Rotation paths and how fast each direction turns (degrees per step)
Each turn is a multiple of 5 degrees from 10 to 175, or 0.
Each row of a path follows its step; steps can be skipped.
Path 1:
step 0: [ 0.78  0.22 -1.26  1.72  0.57 -1.32 -0.27  1.64  1.32 -0.03  1.23 -1.44
  0.77  1.50 -1.25 -0.04 -0.95 -1.49  0.80 -1.94  1.65 -0.65 -0.06  0.25
 -0.18 -1.45  3.34  0.71  0.05  1.86  1.43  0.84 -1.70  1.37  0.28  1.15
  2.35 -0.51 -0.31  0.17  0.20  0.08 -2.83 -0.71  1.50  1.74  0.31 -1.48
 -0.02  1.50  1.06  1.71 -1.02 -0.79  1.09  0.69 -1.11 -0.38 -2.34  0.76
 -1.16]
step 1: [ 0.81  0.23  2.15  0.58  0.27  1.31  0.93  1.79 -0.64  0.44  0.54  0.79
 -0.46 -0.08  0.91  1.73 -0.75  0.64  2.00 -0.69  3.68  1.70 -0.58 -2.57
  0.84  0.14  1.20 -0.70  0.74 -1.26 -0.77  1.33 -1.87 -0.18  0.77 -0.68
  0.70 -0.93  1.15 -0.98 -1.57  0.56 -2.31  1.44  1.72 -1.72  0.40 -0.37
  0.86  2.25 -0.51  0.33  1.56 -1.53 -1.32  1.02 -1.38 -0.26 -1.27 -1.61
  0.00]
step 2: [-1.82 -1.93 -1.83  0.68  1.37  1.20 -0.22  1.12 -3.11  1.32 -1.33  0.24
 -0.19  0.06 -1.11 -0.79 -0.17  1.23  1.28  0.92 -0.90  1.34 -0.37  0.88
  2.05 -1.07 -0.61 -0.62  1.09 -0.76  0.21 -1.75 -3.36 -0.08  0.08 -1.08
 -0.21  1.05  1.91  0.73 -1.19  0.54  1.15  0.36  1.71 -1.32 -0.61 -0.49
  0.04  0.10  0.80  2.02 -0.90 -0.60 -2.38  0.15 -2.08  0.03 -2.25 -0.70
  0.24]
step 3: [-3.20 -0.74 -0.22  1.17  0.44 -2.12 -0.39 -0.17 -0.65 -0.27  0.33 -1.42
 -2.14  0.75  1.32 -1.77  2.34 -0.05 -1.06  0.21 -0.24  0.44 -1.73 -0.08
  0.30 -1.39  0.61  0.66  0.69  0.07  0.13  1.45 -0.08 -1.05  0.68  0.43
  2.51  0.46  0.79  0.76 -0.61  1.53 -1.37 -1.11  0.66  3.01  1.47 -1.73
 -1.63  0.06  1.49  2.46 -0.93  0.21 -1.75  2.19 -0.24 -1.10 -1.30 -0.79
  0.28]
step 5: [ 0.06 -0.62  0.30 -0.34  0.38  0.36  1.49 -0.36 -0.18 -0.39 -1.29  1.64
 -2.06  0.18 -1.44  2.06 -0.73 -0.32  3.11  0.86  1.22  1.12 -2.49  0.56
  1.42 -0.55  1.04 -0.78  1.09 -0.54  1.34 -1.42 -1.44  0.69  0.39 -0.81
  1.05 -1.16 -1.54  1.13 -2.41  2.44 -2.10  0.65  2.44 -0.59  1.55  0.86
  0.61  0.52 -1.48  0.36  0.49 -0.02 -1.62 -1.72 -1.82  1.00 -0.50 -0.15
 -0.93]
step 6: [-0.67 -1.81 -1.65  1.64 -0.92 -0.43  0.58  1.18 -1.15  1.60 -0.82 -1.29
 -0.66  1.59 -0.49 -0.90  0.54  0.76  1.35  0.09  0.50  1.30 -1.83  0.93
 -0.35 -3.78  1.69  0.88  0.72  0.82  0.38 -0.63 -1.33  1.32  0.93 -1.92
  2.21  1.93  1.53  0.71 -0.13  2.29  1.12 -0.61  2.09 -0.72 -1.09  1.10
  1.06  0.56  1.11  0.13  0.22  1.01  0.87  1.48 -0.85 -1.41 -0.15 -2.00
  0.16]
step 7: [-1.45  0.56  0.69 -1.11  1.25 -1.42 -1.04  0.93 -1.02 -0.46 -0.11 -2.76
  0.04  1.22  2.43  0.41 -0.42  0.53 -0.82  0.03  1.43  0.18  0.51 -1.59
  0.32 -0.44  1.80 -0.04 -0.94 -0.23  0.97  2.62  0.39 -1.72 -3.30 -0.50
  0.86  1.02  1.50  1.45 -0.94  2.03 -0.09 -1.12  1.78 -0.22  1.40 -1.20
  0.91  1.09  0.49  0.26 -0.47  1.09 -1.55  1.86 -1.22 -0.84 -2.47 -1.69
 -0.32]
step 8: [ 1.17 -1.59 -0.33  1.78  1.93  1.32 -0.47  1.39 -1.85 -2.90 -0.80  1.27
  0.03  0.58 -1.05  0.66  2.90 -0.06 -0.51  0.96  1.68  1.53  1.54  0.56
 -0.11 -0.37  1.44 -0.65  0.53  0.75  0.76 -0.27  0.21 -1.40 -1.34  0.06
 -0.36 -0.57  0.06  0.29 -1.45  1.14 -2.43 -0.02  0.93  0.42  0.35  0.64
 -0.69  0.10  0.01 -1.55 -0.96  0.26 -4.05  0.13 -2.04  1.29 -1.73  0.93
  0.38]
step 9: [ 0.65 -1.67 -0.66  0.61 -1.44 -1.29  0.43 -0.08 -2.27  2.30  0.07  1.16
 -3.05 -0.10 -0.44  1.52  1.95 -1.05  1.44  0.89  1.63 -0.17 -0.53  2.26
  0.51 -2.84  0.99  0.41 -0.54  0.14  2.14 -0.46 -1.32 -1.33 -0.26 -0.32
  0.39 -1.19 -0.54  0.72 -0.42  2.76 -0.84 -0.65 -0.20  1.78 -0.09  0.69
 -0.84  0.12 -1.03  2.60  0.39 -1.42 -0.37 -0.53 -1.02  1.70  0.82 -1.62
 -0.44]
step 10: [ 0.78 -2.34  0.85 -0.48 -1.63 -0.05  2.57  0.89 -0.95 -0.69 -0.19 -2.76
 -0.65  0.63 -1.46 -1.15 -0.46 -0.05 -1.74 -1.55  1.16 -0.03 -1.58 -0.21
  0.75 -1.50  3.68  0.71  1.24 -1.59  1.28  1.01  0.53 -1.59  0.81 -1.17
  1.60 -0.35 -0.09  0.98 -0.79  1.60  1.46 -1.81 -0.06 -1.62 -0.71  0.31
  1.52  1.07  0.92  1.77 -0.53  0.77  0.58  0.71 -0.75 -0.36 -0.65 -1.35
 -1.52]
step 11: [-1.33  0.77 -0.26  0.39  3.11  0.74 -0.86 -0.05 -1.16 -0.85  0.92 -0.61
  0.07  0.40 -1.21 -0.66 -1.16 -0.83 -0.26  1.36  1.22  0.06 -0.26 -0.84
 -1.83 -0.97  2.78 -0.90  2.33 -0.48  1.37  1.70 -0.79 -0.72 -2.13  0.27
 -0.22 -1.25  1.19  1.51 -0.82  1.87  0.29  0.80  1.31  0.49  1.76  0.20
  2.97  2.41  1.24 -1.10  1.11  0.86 -0.65 -1.12 -1.69 -0.25 -1.49  0.76
 -1.21]
[ 0.32  0.14  0.10  0.04 -0.94  0.32  0.41  0.25  0.04  0.35 -0.83  0.24
 -0.17 -0.79 -0.28  0.46  0.10  0.01  0.69  0.06 -0.41 -0.22 -0.13 -0.41
 -0.05  0.09  0.06 -0.44  0.09 -0.30 -0.01 -0.05 -0.50  0.11 -0.24 -0.46
 -0.06 -0.20  0.16 -0.46  0.35  0.28  0.24 -0.44  0.11  0.11 -0.13  0.08
 -0.33 -0.21  0.57 -0.05 -0.20 -0.30 -0.39 -0.03 -0.23 -0.03  0.50 -0.32
 -0.15] => 95
[ 0.33  0.10  0.09 -0.28 -0.17  0.86  0.21  0.30 -0.08 -0.08  0.44  0.49
  0.48  0.33  0.05  0.48 -0.03  0.29 -0.39  0.10 -0.26 -0.01  0.07  0.11
  0.70 -0.40 -0.03  0.29  0.12 -0.34 -0.39  0.54 -0.12  0.12 -0.31 -0.17
 -0.58 -0.67 -0.10  0.45 -0.38 -0.08 -0.06 -0.43  0.58  0.38  0.38 -0.29
  0.16  0.10  0.19 -0.18  0.36  0.18  0.01  0.23  0.32 -0.48  0.22  0.44
  0.13] => 110
[-0.71  0.06  0.60 -0.23  0.35 -0.10 -0.07  0.07 -0.11  0.04 -0.08 -0.20
  0.08  0.39  0.12 -0.23 -0.06  0.22 -0.36  0.68 -0.15 -0.21 -0.27 -0.32
 -0.30 -0.05 -0.02 -0.43  0.40  0.53 -0.27  0.27  0.03 -0.11  0.31 -0.07
 -0.65  0.49  0.31 -0.12  0.51 -0.08  0.45 -1.00  0.11  0.42  0.12 -0.08
  0.10 -0.52  0.24 -0.21  0.18  0.09 -0.17 -0.20 -0.73 -0.05 -0.38  0.19
  0.14] => 85
[ 0.41  0.21 -0.15 -0.06  0.03 -0.14  0.15 -0.35  0.70  0.05  0.15  0.03
  0.11 -0.29 -0.21 -0.10 -0.66 -0.19  0.31  0.52  0.89 -0.04  0.02  0.22
  0.34 -0.14  0.25 -0.74  0.28  0.29  0.04 -0.12 -0.02 -0.10  0.09  0.05
  0.10  0.79  0.27 -0.09 -0.26  0.18  0.07 -0.07  0.49 -0.33  0.24 -0.12
 -0.03  0.36  0.35 -0.15 -0.06  0.45  0.65  0.15 -0.07 -0.49  0.62  0.59
 -0.23] => 65
[-0.83  0.32  0.59 -0.13  0.03  0.52  0.50  0.06 -0.48 -0.35  0.02  0.29
 -0.27 -0.48  0.38 -0.24 -0.20 -0.32  0.68 -0.08 -0.43  0.14  0.07 -0.02
 -0.44 -0.44  0.39  0.08 -0.26 -0.01  0.18 -0.26 -0.22  0.01  0.42  0.48
  0.26  0.30 -0.47  0.42 -0.29  0.07  0.41  0.15 -0.12  0.07  0.16 -0.44
  0.24 -0.39 -0.13 -0.51 -0.29  0.26  0.03  0.21  0.52 -0.22  0.15  0.37
 -0.23] => 45
[-0.08  0.38 -0.08  0.61  0.00  0.04 -0.06  0.20  0.32  0.01 -0.37 -0.18
  0.28 -0.31  0.18 -0.23 -0.16  0.28  0.01  0.13  0.22  0.20 -0.03 -0.26
 -0.30 -0.63 -0.64 -0.34  0.01  0.16 -0.10 -0.08 -0.02  0.31  0.38 -0.11
 -0.82 -0.11 -0.82 -0.09 -0.04 -0.18 -0.13 -0.16  0.28 -0.04  0.11  0.10
 -0.27  0.53 -0.41  0.76 -0.34  0.08 -0.25  0.31  0.49 -0.28 -0.58 -0.24
 -0.75] => 10
[-0.17  0.28 -0.72 -0.16  0.33  0.12 -0.05  0.06  0.01  0.18 -0.26 -0.04
 -0.41 -0.18 -0.04 -0.23  0.09  0.41 -0.03  0.30  0.42 -0.59  0.02  0.41
 -0.02  0.17 -0.20  0.12  0.38 -0.31 -0.27  0.28 -0.02 -1.08  0.72  0.06
  0.39 -0.64 -0.31  0.34 -0.21 -0.35 -0.06 -0.55 -0.20  0.04 -0.57 -0.42
 -0.15  0.12 -0.20 -0.39 -0.33  0.06 -0.21 -0.30 -0.08 -0.18  0.46 -0.25
 -0.25] => 60
[ 0.19  0.18  0.16  0.27  0.11 -0.09 -0.46  0.54 -0.05 -0.51  0.10  0.43
 -0.34  0.02  0.02 -0.10 -0.16 -0.62 -0.08 -0.69  0.18 -0.19 -0.25 -0.82
  0.16  0.15 -0.62  0.17  0.05  0.51  0.07  0.35 -0.28 -0.67 -0.33  0.15
  0.00  0.05 -0.35 -0.27  0.54  0.11 -0.11  0.19  0.61  0.10 -0.25  0.00
  0.23  0.45  0.07 -0.65  0.02  0.07 -0.26 -0.16 -0.05  0.37  0.14  0.58
 -0.37] => 100
